Families of rows that turns and mirrors carry onto each other, the same ones carrying the whole set onto itself: the rest of each named row's family, in list order
3 families of 6 rows
bena: [  4  12  24 -24  56  17 -13   5   0]
gimed: [  2   4  27 -12  20  -9 -14   8   7]
Nulo: [ 4 -2 47 13  6 45 -2 -4  1]
gud: [ -4  -6  31  -7  15 -17  -5 -15  16]
kepa: [ 15  -4  73 -23  35  31  -5 -18  37]
fub: [ 31 -28  55   7  55  42  24 -21  35]
tur: [  4   9  22 -14  78  15  -7  -6  18]
vuf: [ 31 -34  55  20  28  19  22 -15  43]
sov: [15  7 38 26 38 50 -8 18 15]
noz: [  6 -19  26   5  57  41  24 -33   0]
kuvup: [ 21 -28  46 -23  39 -10  15 -24  31]
guna: [ 13 -23  15   3  44  26  25 -17 -13]
Vapo: [ 15 -22  19  40  31   0  15  -2  28]
Vifub: [ -8   0  56   1  12  40  -3 -27   9]
gado: [ 29 -19  38 -17  69  -2  10  -9  41]
Nos: [ 21 -22   8  27  40   6  18   8   7]
sogan: [ 10  12  39  29  48  33 -14  14  38]
Likap: [ 23  -2  66  -3  38  16 -12   4  54]

The rest of the family of gimed: bena, Nulo, sov, guna, Nos
The rest of the family of Vapo: gud, tur, noz, Vifub, sogan

